[[-0.977,0.050,-1.146,-3.976,-2.993,2.592,-2.243,-5.276,2.129,2.066,3.337,-3.241,2.896,-2.343,4.337,-1.837],
[0.843,0.370,-1.788,3.437,-4.391,-3.973,0.092,-3.539,3.494,3.637,-4.740,1.057,3.540,5.142,2.111,2.652],
[0.681,-6.418,3.697,-3.126,0.191,-4.232,0.064,2.567,-4.920,-1.544,0.257,5.039,5.229,-0.703,4.408,3.704],
[4.366,-3.494,-3.188,-0.298,1.601,0.574,-2.085,0.428,-0.854,6.682,-2.270,2.253,-3.424,-0.031,-5.642,0.814],
[-3.466,2.238,4.557,3.642,-3.146,-2.327,-0.799,2.799,-4.418,5.790,-0.871,-3.946,-2.973,-2.724,3.138,-2.639]]
->
[[-1.837,-0.977,0.050,-1.146,-3.976,-2.993,2.592,-2.243,-5.276,2.129,2.066,3.337,-3.241,2.896,-2.343,4.337],
[2.652,0.843,0.370,-1.788,3.437,-4.391,-3.973,0.092,-3.539,3.494,3.637,-4.740,1.057,3.540,5.142,2.111],
[3.704,0.681,-6.418,3.697,-3.126,0.191,-4.232,0.064,2.567,-4.920,-1.544,0.257,5.039,5.229,-0.703,4.408],
[0.814,4.366,-3.494,-3.188,-0.298,1.601,0.574,-2.085,0.428,-0.854,6.682,-2.270,2.253,-3.424,-0.031,-5.642],
[-2.639,-3.466,2.238,4.557,3.642,-3.146,-2.327,-0.799,2.799,-4.418,5.790,-0.871,-3.946,-2.973,-2.724,3.138]]

[[2.628,-4.750,-1.504,-4.057,0.396,-2.221,-0.143,2.796,0.115,4.626,2.725,-1.677,-6.164,0.935,4.084,0.221],
[-0.434,-6.038,-2.626,-5.749,0.684,0.984,1.137,0.833,-0.122,0.697,3.325,-4.504,-3.596,1.775,2.421,-0.673]]
->
[[0.221,2.628,-4.750,-1.504,-4.057,0.396,-2.221,-0.143,2.796,0.115,4.626,2.725,-1.677,-6.164,0.935,4.084],
[-0.673,-0.434,-6.038,-2.626,-5.749,0.684,0.984,1.137,0.833,-0.122,0.697,3.325,-4.504,-3.596,1.775,2.421]]

[[-1.969,0.608,-1.334,1.900,0.350,-2.599,0.750,0.096,-2.470,-0.805,1.859,1.853,-2.594],
[1.535,1.215,1.410,-4.421,3.647,3.317,1.365,2.916,4.553,2.229,-4.302,-4.405,2.602],
[2.030,-1.224,1.313,-2.158,0.565,4.094,-1.228,0.071,5.316,0.471,-1.975,-2.096,1.682],
[2.175,1.896,2.315,-3.359,3.991,3.174,2.128,3.565,3.930,2.853,-3.114,-3.344,3.963],
[2.981,1.149,3.130,2.233,0.671,1.829,1.121,1.316,1.116,2.086,2.712,2.279,3.467],
[-0.180,0.132,-0.419,-0.086,-0.188,0.029,-0.213,-0.341,0.308,0.265,-0.072,-0.072,-2.224],
[1.468,0.467,1.842,1.496,1.171,1.228,0.815,1.226,1.305,0.738,1.819,1.508,2.750]]
->
[[-2.594,-1.969,0.608,-1.334,1.900,0.350,-2.599,0.750,0.096,-2.470,-0.805,1.859,1.853],
[2.602,1.535,1.215,1.410,-4.421,3.647,3.317,1.365,2.916,4.553,2.229,-4.302,-4.405],
[1.682,2.030,-1.224,1.313,-2.158,0.565,4.094,-1.228,0.071,5.316,0.471,-1.975,-2.096],
[3.963,2.175,1.896,2.315,-3.359,3.991,3.174,2.128,3.565,3.930,2.853,-3.114,-3.344],
[3.467,2.981,1.149,3.130,2.233,0.671,1.829,1.121,1.316,1.116,2.086,2.712,2.279],
[-2.224,-0.180,0.132,-0.419,-0.086,-0.188,0.029,-0.213,-0.341,0.308,0.265,-0.072,-0.072],
[2.750,1.468,0.467,1.842,1.496,1.171,1.228,0.815,1.226,1.305,0.738,1.819,1.508]]

[[1.078,-2.105],
[1.143,-3.141],
[4.247,-2.746],
[6.482,-3.581]]
->
[[-2.105,1.078],
[-3.141,1.143],
[-2.746,4.247],
[-3.581,6.482]]

[[-3.951,4.909],
[-1.491,-3.315],
[-4.460,-1.987],
[2.864,-3.782],
[4.944,-1.469],
[-3.500,3.291],
[-6.453,2.281]]
->
[[4.909,-3.951],
[-3.315,-1.491],
[-1.987,-4.460],
[-3.782,2.864],
[-1.469,4.944],
[3.291,-3.500],
[2.281,-6.453]]

[[5.051,-3.053,-2.164,4.397,5.437,5.103,4.100],
[2.603,-5.459,5.491,-3.701,-5.455,-3.342,4.424],
[5.457,-2.834,-2.164,4.076,5.442,4.706,5.486],
[5.473,-3.225,-1.313,3.652,5.432,2.731,5.495],
[1.207,4.073,-5.538,3.928,5.489,5.474,-4.089],
[5.361,5.476,-5.191,-2.716,3.431,-4.046,5.463],
[5.277,-0.587,-1.172,-2.572,0.669,2.217,5.466],
[-5.417,-5.475,5.435,2.157,-4.416,-5.256,-5.110],
[-5.413,-5.475,5.301,3.476,-1.168,-4.666,-5.503],
[5.439,-4.754,0.393,4.443,5.225,5.047,5.464],
[5.446,5.494,-5.308,-3.603,0.796,4.441,5.471],
[-5.403,0.824,1.820,-0.760,-5.031,2.487,-5.536]]
->
[[4.100,5.051,-3.053,-2.164,4.397,5.437,5.103],
[4.424,2.603,-5.459,5.491,-3.701,-5.455,-3.342],
[5.486,5.457,-2.834,-2.164,4.076,5.442,4.706],
[5.495,5.473,-3.225,-1.313,3.652,5.432,2.731],
[-4.089,1.207,4.073,-5.538,3.928,5.489,5.474],
[5.463,5.361,5.476,-5.191,-2.716,3.431,-4.046],
[5.466,5.277,-0.587,-1.172,-2.572,0.669,2.217],
[-5.110,-5.417,-5.475,5.435,2.157,-4.416,-5.256],
[-5.503,-5.413,-5.475,5.301,3.476,-1.168,-4.666],
[5.464,5.439,-4.754,0.393,4.443,5.225,5.047],
[5.471,5.446,5.494,-5.308,-3.603,0.796,4.441],
[-5.536,-5.403,0.824,1.820,-0.760,-5.031,2.487]]

[[1.754,1.231,1.606,3.699,-3.745,-0.900,-1.246,3.920,5.493,1.079,-5.645,-1.739],
[-0.058,3.711,0.637,0.453,1.051,-5.358,5.428,-1.472,-0.714,4.703,0.829,3.134],
[-0.130,0.208,-0.375,1.778,-2.813,0.843,-1.502,4.761,4.459,-0.487,-3.705,-4.003],
[0.635,1.600,0.355,2.923,-3.090,-0.744,-0.319,3.730,5.290,0.380,-5.421,-2.736],
[2.123,4.006,2.300,1.296,0.532,-5.686,5.568,-2.551,-1.313,5.391,0.488,4.453],
[-1.623,1.275,-0.456,0.860,0.358,-2.092,2.206,3.862,3.922,2.069,-1.777,-4.537],
[-3.957,0.324,-4.398,-5.134,-1.347,4.131,-1.366,-1.618,-3.659,-4.650,4.091,2.057]]
->
[[-1.739,1.754,1.231,1.606,3.699,-3.745,-0.900,-1.246,3.920,5.493,1.079,-5.645],
[3.134,-0.058,3.711,0.637,0.453,1.051,-5.358,5.428,-1.472,-0.714,4.703,0.829],
[-4.003,-0.130,0.208,-0.375,1.778,-2.813,0.843,-1.502,4.761,4.459,-0.487,-3.705],
[-2.736,0.635,1.600,0.355,2.923,-3.090,-0.744,-0.319,3.730,5.290,0.380,-5.421],
[4.453,2.123,4.006,2.300,1.296,0.532,-5.686,5.568,-2.551,-1.313,5.391,0.488],
[-4.537,-1.623,1.275,-0.456,0.860,0.358,-2.092,2.206,3.862,3.922,2.069,-1.777],
[2.057,-3.957,0.324,-4.398,-5.134,-1.347,4.131,-1.366,-1.618,-3.659,-4.650,4.091]]
